In the data rows, 128 means zero.
Each row of this table is followed by its label. One hidden rule gives the labels. It looks at one to three of the table's principal directions, none of them among the few with the most spread.
87 67 182 148 180 132 125 151 194 169 64 184 102 101 182 113 102 159 179 185 119 73 183 61 141 61 107 122 119 98 174 99 196 87 122 198 153 184 137 199 104 118 120 224 154 133 61 100 104 94 197 128 28 102 170 137 178 fern
133 152 129 137 82 119 162 164 132 118 123 142 127 126 107 110 145 127 105 92 142 133 115 155 127 129 138 127 126 174 87 117 63 132 157 128 109 109 140 88 167 160 171 113 97 113 141 141 153 88 46 129 140 132 105 120 88 flag
69 104 108 165 80 126 136 180 157 128 80 167 136 136 111 113 107 147 186 128 152 99 115 93 137 99 123 143 132 186 110 116 123 118 123 190 126 152 81 128 146 149 141 147 120 98 144 114 159 85 124 119 130 137 168 85 93 fern
181 150 120 159 135 92 100 98 200 103 154 171 173 153 131 111 186 104 115 204 155 130 112 102 115 128 177 170 127 102 188 190 79 38 14 159 136 156 132 129 112 67 98 172 154 132 79 132 128 177 224 77 112 172 173 132 172 fern
155 180 76 161 81 122 70 59 134 127 117 67 164 216 88 141 161 79 89 142 172 137 66 166 104 167 146 165 103 136 104 162 86 226 117 46 120 91 93 39 205 123 149 93 133 73 135 151 98 174 119 65 214 67 110 131 110 fern
137 93 109 164 147 142 146 125 170 84 168 156 134 104 119 125 113 137 135 126 131 156 100 127 129 105 126 136 148 117 155 92 137 114 84 150 159 108 100 123 108 97 143 126 165 144 145 96 172 144 168 109 109 156 148 132 133 fern
162 140 105 136 135 155 100 100 75 134 161 112 126 142 151 127 121 101 109 105 112 169 118 134 119 170 121 135 131 101 151 120 139 196 115 66 152 69 123 105 140 129 137 49 162 132 163 116 138 183 137 138 135 148 113 131 124 wax
123 101 151 140 121 150 183 170 124 146 130 183 117 63 153 69 124 169 106 69 75 179 131 126 155 120 95 61 157 174 94 59 131 139 177 125 134 39 100 124 161 132 207 92 86 167 150 80 212 88 64 176 80 141 104 157 92 gate
96 173 146 135 110 98 81 85 58 157 75 39 137 214 83 46 152 86 165 184 144 83 141 136 95 162 151 168 115 138 82 211 60 151 165 181 102 140 140 174 185 200 143 112 81 68 145 139 53 108 43 179 152 124 120 92 74 brick
121 137 158 101 125 83 151 195 140 160 87 166 137 109 154 95 158 145 139 136 97 104 150 110 119 121 127 84 117 152 114 116 103 82 149 172 95 146 159 177 130 131 121 107 85 134 113 143 142 64 92 136 127 157 95 131 153 fern
156 132 159 107 198 136 86 56 108 159 100 75 130 158 134 185 128 120 73 131 133 112 151 154 125 121 116 127 83 95 123 120 202 200 135 23 144 111 155 103 144 110 113 155 175 104 76 156 55 184 175 97 167 44 93 171 201 brick
106 150 140 107 115 112 104 131 109 151 95 135 138 152 87 182 118 124 131 138 189 89 148 123 128 129 129 144 107 203 105 141 134 148 133 93 141 206 144 97 140 136 97 158 173 95 111 172 73 139 132 108 182 83 155 114 133 flag
77 72 137 142 152 134 123 152 155 153 64 187 150 120 129 110 141 133 167 163 137 97 140 67 121 100 121 139 145 164 114 103 158 83 112 169 178 180 102 163 131 89 124 175 142 119 93 129 97 102 167 119 114 115 170 122 146 gate
182 155 62 134 55 132 133 113 140 50 241 138 137 107 79 173 155 90 43 77 188 188 66 172 145 167 184 145 167 153 149 144 78 150 109 43 122 160 118 0 121 113 121 107 161 167 166 157 175 186 111 83 135 130 153 141 77 drum
86 99 182 76 184 138 122 134 129 159 61 133 124 110 107 150 130 115 174 138 125 120 163 110 91 94 110 135 98 167 67 104 112 71 110 181 175 130 129 220 124 125 133 153 113 97 106 146 82 78 129 160 174 135 125 128 158 flag
178 142 68 160 90 144 147 161 163 126 182 158 116 99 187 73 135 135 105 116 71 184 86 109 141 164 139 106 170 92 190 114 109 156 145 110 117 54 119 85 134 101 147 45 91 179 161 77 216 135 122 116 59 159 114 160 101 flag
139 162 136 125 127 84 100 111 142 152 93 87 155 169 105 99 154 118 148 181 119 118 102 127 90 130 129 111 109 149 104 139 82 137 108 159 102 90 104 172 156 123 139 92 97 93 135 123 132 110 126 110 185 138 104 140 149 gate
153 142 86 114 82 138 140 163 136 113 184 155 115 101 148 112 128 127 123 103 101 170 100 113 123 164 122 98 156 115 167 105 108 125 156 123 121 111 128 114 106 112 126 63 126 165 172 109 193 120 115 124 105 162 124 145 97 brick
111 165 212 94 177 75 114 89 51 136 91 46 120 172 74 141 123 126 117 167 171 51 191 186 118 128 150 161 92 129 80 230 140 98 129 149 93 201 183 178 113 167 96 191 135 80 88 176 27 144 99 181 150 141 120 93 146 gate
76 129 198 77 131 102 141 173 91 164 61 147 132 114 93 141 141 125 144 105 138 105 177 133 110 105 113 114 88 220 41 117 79 89 141 170 127 152 146 180 147 177 137 127 102 87 123 169 104 51 53 172 196 142 107 105 133 brick
122 151 128 148 89 121 132 126 137 104 154 139 153 136 66 139 137 116 107 124 167 156 106 155 115 132 136 153 124 207 99 145 36 144 108 128 141 139 111 74 154 143 140 96 127 111 146 132 148 112 81 121 189 131 139 122 102 fern
112 96 94 135 105 134 185 190 67 107 137 112 109 94 167 102 108 165 150 79 81 106 123 126 164 135 128 91 180 90 118 106 187 132 169 150 74 121 113 146 96 157 136 114 73 163 170 117 165 113 87 171 67 177 114 88 89 gate
107 113 152 101 182 152 139 97 82 138 131 75 134 128 93 128 118 122 144 130 83 151 113 158 85 131 87 126 144 146 57 120 99 139 138 136 169 82 99 183 110 104 161 74 94 128 163 124 107 96 110 165 207 135 96 135 122 brick
168 115 70 134 118 152 165 110 67 60 206 49 105 109 152 121 120 142 99 67 81 142 103 167 163 158 144 102 169 13 152 125 185 166 164 96 67 94 129 108 87 152 134 119 92 175 173 115 153 172 103 158 65 149 97 118 90 brick
122 99 62 140 90 178 137 138 135 109 157 136 122 116 151 112 120 127 140 101 101 163 85 97 135 143 119 130 172 107 144 97 144 140 159 118 145 99 89 99 118 108 139 107 103 156 159 101 167 126 135 118 102 118 143 139 83 clay
135 160 171 101 104 87 170 174 93 169 118 153 130 107 133 102 153 143 106 103 112 126 144 138 139 135 115 65 135 200 84 97 87 118 179 117 87 115 162 128 155 164 152 98 93 146 145 147 152 74 38 147 147 120 86 140 116 flag
89 118 183 98 182 109 118 119 105 160 61 99 131 147 114 84 139 131 184 182 100 77 168 106 96 110 117 133 117 122 83 165 118 58 127 217 135 147 136 251 111 126 136 169 90 100 105 133 68 84 135 178 137 153 129 110 141 fern
145 140 78 153 148 172 60 36 117 108 166 54 122 180 114 156 92 89 107 145 155 159 99 168 112 174 132 193 110 68 170 174 168 240 118 49 174 113 109 68 143 102 111 83 185 106 134 114 80 223 171 111 142 91 135 138 118 drum
148 107 130 111 180 163 107 109 121 156 135 138 119 104 171 154 123 118 98 106 88 160 135 120 126 127 115 113 131 95 148 94 173 173 131 57 171 84 133 120 120 95 123 87 155 157 124 125 131 156 179 116 131 112 105 167 177 brick
142 106 149 143 138 111 159 166 127 134 113 146 120 106 155 112 129 154 128 96 106 104 142 114 153 95 130 87 126 130 139 77 158 143 137 127 92 123 146 135 129 162 153 145 131 144 137 122 162 108 123 127 81 122 112 127 141 fern
143 184 125 146 57 124 168 128 116 122 185 145 117 131 102 88 135 132 111 152 152 154 140 120 156 160 133 162 144 185 137 171 21 70 147 168 116 125 170 77 143 175 127 152 85 122 127 110 127 112 30 158 108 108 161 132 49 fern
150 99 82 127 111 135 175 174 165 57 209 174 136 68 144 127 139 132 143 104 104 176 79 121 126 122 153 116 190 99 157 109 102 38 74 178 125 122 96 145 59 84 118 102 107 197 169 112 221 122 166 119 100 235 145 119 122 brick
100 89 121 158 142 151 135 127 140 123 152 166 126 104 121 187 75 141 140 122 164 141 120 129 147 104 102 137 145 166 144 84 173 171 101 98 176 158 96 85 114 114 113 126 199 145 142 117 136 150 167 103 142 100 164 119 140 flag
157 108 158 104 209 163 139 101 94 120 169 83 91 100 153 151 87 143 109 101 76 150 157 158 121 127 100 115 117 54 159 107 183 168 149 94 146 95 166 159 79 123 122 99 151 157 133 104 123 149 148 164 98 131 88 159 165 fern
91 116 156 104 181 145 111 71 64 154 111 39 103 138 80 121 97 110 146 141 115 128 131 163 98 145 96 124 138 131 70 126 149 189 178 123 160 108 108 181 135 136 159 95 127 111 167 119 70 120 85 181 160 95 107 136 100 flag
152 135 132 142 162 140 107 66 126 126 132 103 122 149 128 196 121 113 107 142 160 111 145 148 133 123 117 143 102 70 147 118 157 176 94 73 143 139 147 106 133 132 117 175 193 108 98 146 60 183 166 100 143 73 129 122 170 wax
89 171 154 142 102 85 73 91 126 155 78 100 141 202 70 98 138 88 128 183 194 92 133 156 110 148 148 189 90 184 91 228 87 134 116 148 128 168 118 116 182 145 136 140 140 54 114 156 68 133 100 130 171 110 151 97 88 gate
112 99 122 111 100 149 193 204 127 137 138 198 124 57 157 99 132 151 141 59 79 177 111 112 138 116 96 59 170 184 85 29 99 106 176 142 136 69 110 137 137 135 180 71 79 179 177 112 212 55 61 149 129 153 100 140 95 flag
89 124 164 67 124 142 135 161 114 167 94 141 85 81 145 142 112 136 144 104 109 124 178 112 136 116 104 90 115 139 99 102 131 109 192 151 128 135 154 176 124 166 128 143 98 132 121 138 114 74 77 175 113 115 117 136 120 wax
143 114 148 98 178 126 104 110 105 158 99 108 124 135 142 78 156 107 133 140 80 118 134 96 96 126 122 105 132 100 117 102 146 115 145 135 149 90 141 200 122 108 159 117 132 121 135 131 110 120 150 135 121 130 107 159 144 brick
135 147 98 157 92 93 95 121 174 123 119 135 162 170 107 80 159 112 130 177 152 120 84 113 112 142 157 146 134 153 142 167 102 119 103 146 119 142 94 109 152 92 131 119 128 109 125 123 146 140 155 86 132 137 153 134 112 fern
107 78 119 104 159 153 149 139 92 96 123 87 100 105 149 165 80 165 153 70 113 99 153 138 161 105 115 106 114 71 136 89 245 149 167 122 101 155 141 153 88 158 106 173 136 140 130 130 112 141 139 154 88 113 115 111 135 flag
134 170 105 131 76 130 115 110 131 132 134 117 130 159 100 107 160 78 117 131 158 154 103 144 111 169 149 162 128 154 107 159 41 131 144 120 133 115 135 89 179 149 147 104 103 109 146 143 110 118 60 126 153 107 125 124 69 wax
197 132 70 190 90 99 142 127 139 58 193 151 181 156 109 128 156 146 105 123 163 125 69 114 146 143 163 125 163 128 188 125 154 121 50 92 89 156 95 60 103 88 119 151 189 152 148 119 192 205 208 64 105 160 171 113 129 drum
112 148 132 130 193 134 14 0 97 187 57 0 141 229 96 128 140 60 123 202 132 98 113 161 72 156 126 170 95 79 90 189 147 255 143 58 166 106 101 145 191 110 139 92 144 65 117 149 2 175 162 108 211 41 95 144 157 brick
114 131 106 109 103 174 147 123 103 88 206 116 106 85 112 129 106 110 116 93 104 204 108 171 120 156 121 151 160 123 102 160 58 117 132 149 159 81 99 120 101 129 149 57 79 155 176 111 167 118 75 185 145 194 128 119 65 clay
146 113 133 167 139 132 166 155 145 121 169 193 133 87 154 131 91 180 101 103 127 165 124 135 167 113 112 102 151 162 163 86 179 141 112 93 139 88 114 75 124 101 126 100 170 170 130 86 208 159 154 116 99 150 134 148 152 brick
123 127 90 154 77 159 168 160 106 97 179 131 99 94 137 184 68 162 114 58 151 146 118 163 181 133 122 117 151 139 144 101 164 207 164 71 100 135 118 36 126 173 120 111 137 162 165 114 175 148 88 134 101 114 133 104 90 gate
Which label does each new row get?
150 123 91 142 119 125 154 126 98 83 221 87 118 101 101 122 115 125 84 108 114 164 76 169 137 161 156 124 199 124 148 148 135 165 147 92 111 133 108 74 85 109 116 59 122 184 195 112 182 152 109 132 107 155 124 144 92 >> drum
140 124 125 112 79 118 158 208 131 128 111 212 149 96 128 152 151 152 110 51 136 129 131 99 147 113 122 82 112 218 104 59 121 121 125 95 114 139 128 88 141 136 153 130 143 128 137 155 186 103 116 106 149 134 130 123 124 >> gate
150 130 162 105 155 107 136 141 148 102 156 148 137 109 118 117 126 140 131 122 122 150 133 136 113 108 134 121 106 150 139 128 112 68 87 166 130 116 139 167 96 112 126 115 143 136 129 119 177 126 156 136 134 193 125 142 151 >> flag
169 127 55 164 49 137 157 188 173 109 174 245 159 93 132 100 162 129 105 76 141 194 67 81 144 153 136 92 176 207 157 38 92 129 120 85 151 93 98 36 166 92 163 73 164 167 176 109 235 135 119 73 115 137 153 151 85 >> flag
141 132 156 150 138 81 159 185 166 138 111 184 145 117 133 118 121 166 152 156 131 109 126 103 125 91 126 112 130 178 143 105 125 66 72 181 113 115 124 156 111 108 119 127 147 123 123 109 189 107 165 101 131 186 138 124 175 >> flag
153 162 146 101 105 70 153 140 114 96 174 128 144 100 83 192 135 150 79 104 177 129 131 179 157 133 151 85 119 185 119 137 126 122 107 89 68 186 142 82 112 142 87 140 148 151 130 164 150 152 102 119 162 136 122 126 148 >> wax
146 84 120 100 174 165 175 174 100 144 164 159 114 52 194 125 103 162 125 63 33 185 119 120 134 130 81 52 167 113 134 31 187 153 160 88 151 45 118 155 90 89 148 32 115 201 175 96 201 113 138 150 115 161 78 165 151 >> fern
128 129 114 166 88 151 142 130 140 106 167 161 100 119 139 196 78 140 101 93 191 128 144 151 179 124 116 153 110 128 173 115 163 184 126 73 129 174 146 26 133 165 115 170 198 126 116 132 122 169 120 107 92 75 161 104 105 >> flag
149 126 78 123 131 177 119 89 85 90 200 83 107 116 129 183 101 104 101 85 120 174 107 163 133 161 128 146 147 67 149 129 147 191 124 62 147 100 119 84 101 128 113 78 152 151 171 128 128 184 137 134 142 133 120 123 114 >> fern
143 141 160 124 75 63 169 235 190 136 89 227 137 103 155 80 167 165 135 113 141 91 154 84 154 102 159 84 105 189 152 110 109 33 131 187 61 181 171 138 139 149 130 182 110 136 95 138 192 71 105 116 54 160 137 124 128 >> drum
167 150 159 118 151 115 155 144 121 153 145 134 126 93 174 101 150 150 88 125 53 158 145 142 132 137 122 84 131 102 132 139 95 121 127 124 100 54 147 150 122 120 138 72 66 163 120 106 173 110 108 159 115 172 77 157 166 >> drum
134 161 125 121 125 138 111 120 118 162 114 127 129 146 127 150 133 100 114 127 132 146 124 144 113 152 125 152 118 152 106 148 87 158 122 85 152 96 134 100 159 123 130 81 122 112 134 145 108 132 115 121 182 116 111 126 129 >> flag
112 135 109 153 80 111 129 146 151 121 112 136 129 154 133 40 163 112 161 176 138 96 121 90 129 143 174 166 161 114 145 196 86 51 142 210 104 178 134 148 134 138 129 178 72 129 115 121 116 102 105 144 48 150 169 105 67 >> wax
67 113 157 116 142 101 95 121 158 131 51 108 133 167 96 97 125 130 212 206 157 57 154 90 104 95 139 167 102 125 111 188 137 33 103 255 125 198 112 235 111 127 108 225 111 74 84 131 70 99 168 147 116 150 178 93 128 >> fern
139 89 154 126 150 136 191 147 109 74 171 154 124 70 112 115 125 172 101 79 118 135 152 135 163 99 134 106 149 141 121 99 152 73 130 147 124 145 146 130 88 135 150 188 129 163 121 118 158 129 112 169 69 154 142 134 113 >> wax
102 126 133 111 148 131 80 84 98 109 128 88 128 165 89 98 129 85 165 169 152 115 144 121 101 144 155 199 118 114 126 209 109 77 95 189 161 173 131 185 106 132 110 150 140 96 130 139 68 151 149 168 128 167 170 98 96 >> flag
114 126 137 128 146 120 120 117 109 142 118 108 135 131 121 119 131 117 149 159 114 130 120 130 106 132 124 128 148 125 105 144 111 119 103 157 135 107 97 173 122 117 130 97 109 126 144 120 125 121 133 146 153 166 126 116 138 >> gate
108 141 126 123 129 92 71 102 103 158 58 88 163 201 98 128 150 90 170 168 171 84 120 116 94 140 136 144 92 162 99 135 134 161 106 127 123 163 114 156 173 143 113 122 154 68 129 164 62 139 135 103 197 100 127 103 141 >> fern
78 179 194 127 117 64 89 99 80 180 43 67 152 203 51 78 149 111 131 178 174 74 158 166 106 147 138 147 80 224 46 212 73 165 162 152 97 170 133 144 209 185 144 126 98 52 114 155 52 96 32 171 190 91 113 104 97 >> fern
135 92 163 122 200 74 118 146 176 125 82 130 144 129 147 94 135 153 184 176 108 72 144 85 119 65 155 111 106 101 165 117 187 50 73 213 102 156 141 235 87 108 100 182 143 127 101 120 140 120 225 107 89 173 133 133 206 >> brick
101 130 138 134 127 100 107 124 124 146 89 101 135 158 124 71 154 109 159 180 117 82 131 111 110 127 147 139 138 112 114 176 100 109 138 187 110 165 127 181 133 141 134 141 90 114 125 138 91 97 117 141 113 137 134 108 113 >> flag
114 120 136 141 115 124 157 185 131 149 100 155 114 120 156 113 103 153 171 120 110 113 135 104 129 112 101 110 124 146 130 86 133 127 136 168 115 108 126 157 129 151 146 110 119 119 146 107 162 85 110 136 111 148 121 109 122 >> gate
